Where one turn sends some rows of the set: a few examples, then the rows asked
vogi: [  4 -18  -6  16   8  17   3 -13   7   8  -6  23]
tuli: [  0 -11 -34  12  27   9  11  -5  18 -11 -27  13]
Sef: [  4 -12 -30  12  32  16   7  -6  21 -11 -19  14]
dira: [-14  -3  -9  -2  21   3  10 -17   8 -21 -30  20]
Luvoz: [-13 -27 -17   4  14   5   3 -32  12   4 -21  11]
sizeg: [-13 -26 -16   4  16   8   2 -33  10   6 -23  15]
bavi: [-12 -10  -9  -7  27   4   4   9  23   0 -24  19]
vusok: [ -1 -21  -8  14   2   4   7 -10  11   3  -1  12]
Lar: [  5  -6  -7  18  24  20  13   2  21  -7 -18  24]
Zifep: [ -7 -21 -11  -1  -1   6  -6 -16  16   8  -9  19]
giko: [ -6 -20 -10   0   1  11  -8 -18  13  11 -13  25]
sis: [ -4 -18 -15  15  -2  -2  11 -10   4   5 -16  16]
zup: [-12 -27 -15   3  16   7   2 -32  13   4 -16  11]
tuv: [ -3  -6 -14  18  14   2  20   5  19 -11 -25  15]
Pogib: [  2 -12 -32  11  28  10  10  -5  22 -13 -20  10]
zigo: [  3 -11 -32  13  30  16   8  -7  18  -9 -27  17]
dib: [  0 -15 -12  18   3  10   6 -13   0  10 -21  26]
zofi: [-11  -9  -9  -6  28   7   3   8  21   2 -27  23]
dagaf: [-12  -7  -5  -3  22   2   9 -16  14 -25 -18  15]
mino: [ -8 -19 -13   1  -2   7  -6 -18  10  11 -19  25]
nel: [-11 -10  -8  -6  29   8   3   9  22   1 -23  21]
Domu: [  1  -9  -8  16  19   9  16   5  25 -12 -12  14]
Lobid: [ -9  -3  -5  -1  25  13   6 -20   8 -19 -28  26]
Zuzu: [-10 -26 -14   4  17  11   1 -33  12   5 -19  14]
rugot: [ -8  -6  -1  -2  27  12   5 -18  14 -22 -16  21]
feriv: [ -9 -20 -14   0  -4   2  -5 -16  13   8 -16  19]
Vomuz: [  0  -3 -13  20  19  13  16   3  15  -6 -32  26]
dafep: [-12  -9 -10  -6  27   4   4   9  21   1 -28  21]

tuv moves to Vomuz
rugot moves to dagaf
And these:
Luvoz moves to sizeg
feriv moves to mino
dib moves to vogi
zofi moves to nel
Pogib moves to tuli

Where one turn sends some rows of the set: a few examples, then the rows asked
D: [ 15   0   4  -7  -8   9 -12 -11  -4  -7 -11  14  20  12   0  -4  -3 -21
   9   3  -1  -1 -15  11]
W: [  8  21  16  -4  -2   0 -11   7  -2 -24  -6 -14  -6   4  -8 -10 -10   2
   8  -5   9  -6   1   2]
F: [  4  14   0  -3  -4  -5   5  -9  -4 -19  13  -6  -6   8   6 -16   3  10
  17   2  20   0   9   6]
V: [ 21   7   1   8 -13  15  -2   9  -8   0   1  21  -2  -6   5 -13   0   3
   4   0  -6   2  10  -4]
Y: [  7   2  10   0  10   0   3 -11   8  -5   4  12  10  16  20  -9   0  23
  -2  11   3  -2 -12   0]
Q: [ -5  17  13 -17   8   0 -10   3 -26  -6  -3  -6  10  16   9  -4  15  -5
   5  -9   2   6 -12  11]
K: [  4  13  -3 -10   3  14   2   6  11 -11   0 -15   9  13   1 -23   2   4
   6  -3  -2   1   6   5]
L: [  6  10  20  -9  21   1 -12  -6  -3   1  -3   4   0   4   6 -11   1 -13
   5  -4 -21  -6  -4   4]
P: [  3  17  -4  -4  -3 -11  -6  -2   2 -11  -7  20   5   5   3  22   3   4
   4   0   3  -2 -14  -3]
H: [ 13   8  10  -6 -11  16 -16  10 -10 -11  -3  16  -8   7  18  -6  12  16
  -6   0   2 -11   0  -2]
E: [  4  -5  -2   7  -9  -7  -2   1 -16 -10   9  -4  11   7 -11  -2  -8  -8
   3  -4   4  15 -14   9]
U: [  6  18   3  -6  -2  -2  -1 -18  -8  19  -2   2   5   8  17  -2   8  -5
  -9   1   9   2 -15   9]
X: [  1   7  11  -1 -16  -3 -18   4 -12   1  13  15  -5   1   6 -20   8   3
  -6   6  -9  -5   6   6]
G: [  9  11  10  -3   0   6  24   1  -9 -12  -6   5  19   8   7  10   1  13
   3  -7   6  -1  -6   5]
N: [ 29   2   4   3   5  -6 -10   0  -9 -11   9   7 -11   8   4   1  -8  -6
  14   9   6   6 -16 -10]

Y moves to N
P moves to D
And these:
K moves to F
G moves to E
H moves to V

